Each row has a name. Each piece below is followed by the name of the row it came from, unless a question asks for something else. Each question is about the rows just above it. Places in a row count from 0.

Columns, left to right: Z Q P U
vib: [-54  55  51  74]
biv: [ 51  55 -54  74]
nak: [ 51  74 -55  55]
[ 55 -55  74  51] is which row reordered?
nak
Which row holds these entries in another order? [ 55  51  74 -55]
nak
Number of entries in [-54  55  51  74]:
4
Put [-55  55  51  74] back in order: which row is it?
nak
key -> tag
[56] -> Z_10
[74] -> Z_578
[73] -> Z_932
[55] -> Z_66
Join nak by its entry at place 3:
Z_66

Columns, left to right: M L D E
daz: [-67 -46 -14  -4]
Babip: [124  11 -11  -6]
sukez: [ 55   8  -5 -11]
biv: [ 56 -11   8  -5]
duti: [124  11   0 -16]
Which row holds these entries in another order? [-11  -5   8  55]
sukez
Count the entries of [-67 -46 -14]:
3
How many entries does [ 56 -11   8] have?
3
How many entries does [124] have?
1
[-11  -6  11 124] is which row reordered?
Babip
key -> tag
[-4] -> Z_260
[-14] -> Z_910
[-6] -> Z_599
The tag of daz, keyed by place 3:
Z_260

Columns, left to right: V J N W T G K A R H
daz: [-16  17  12 -17 -11  -9  10  50 -26  41]
Zatu: [-34 -27 -91  20 -44  14 -11  -1 -10  -3]
duti: [-10  20  -1 -27  -3  14 -11 -91 -34 -43]
boka: [-25   0   8  28 -29   6   9   7  12 -22]
nak: [-25 -77 -37 -31 -12 -13  25   5 -33  97]
Which row holds these entries in another order? [-91 -43 -34 -27 -11 -10  -3  -1  14  20]
duti
How many entries does [-25   0   8] have?
3

Columns, left to right: S Y X B
boka: [47 51  2 15]
Zuk: [  6 -18  82  81]
fakez: [ 47 -21   2  15]
How many entries does [ 47 -21   2] have?
3
Count the entries of [  6 -18  82  81]:
4
Count the entries of [47 51]:
2
[15 81] is in which column, read top down?
B

Columns, left to right: pafa bule taza did
sukez: [-109  -22   -4  -67]
duti: [30 81 25 74]
nak: [-51 100  22  44]
biv: [-94 -48  -8 -75]
fakez: [26 83 25 73]
Babip: [-118    9    2  -52]
Zatu: [-94 -75  -8 -47]
vib: [-120   30    6  -38]
boka: [ 85 -73 -13   2]
Zuk: [-117    5    1  -54]
kez: [  32 -104  -25  -48]
daz: [-111  -17   -2  -65]
Number of entries in [-94 -48  -8]:
3
Put [ -54    1    5 -117] back in order: which row is it?
Zuk
Count the entries of [85]:
1
Put [-75  -8 -48 -94] back in order: which row is it?
biv
Count the entries of [26 83]:
2

Columns, left to right: Bulim Goko fub lezim
vib: [48  7 17  1]
fakez: [ 17  15  48 -27]
sukez: [-121  -61   59   26]
boka: [-60  59  26 -24]
Babip: [ 15  17 -27  49]
Which column holds this, read top down? [-60  15]
Bulim
Which row holds these entries in another order? [ 48  15  17 -27]
fakez
[-60 -24  26  59] is which row reordered?
boka
key -> tag
[27] -> Z_944
[-28] -> Z_643
[59] -> Z_46
[58] -> Z_189
[-27] -> Z_115
[25] -> Z_727
[26] -> Z_571
Join sukez by its entry at place 3:
Z_571
[ 49 -27  17  15] is which row reordered?
Babip

Columns, left to right: pon tik lif pof dide
vib: [-68 -60  37  58 -73]
nak: [ -92  -86   87   97 -107]
fakez: [  72   91  -72 -109   74]
kez: [  91   74 -110  -72   72]
boka: [ 115  110 -127 -111  127]
Table of tags by key:
[-110] -> Z_372
[97] -> Z_195
[58] -> Z_178
[-112] -> Z_481
[-109] -> Z_36
[-73] -> Z_842
[57] -> Z_176
[-72] -> Z_287
[-111] -> Z_327
The tag of boka, keyed by place 3:
Z_327
How many entries does [  91   74 -110] have?
3
The row with [  72   91  -72 -109   74] is
fakez
Which row holds these entries in another order? [-110  -72   72   74   91]
kez
find: [ 115  110 -127 -111  127]
boka

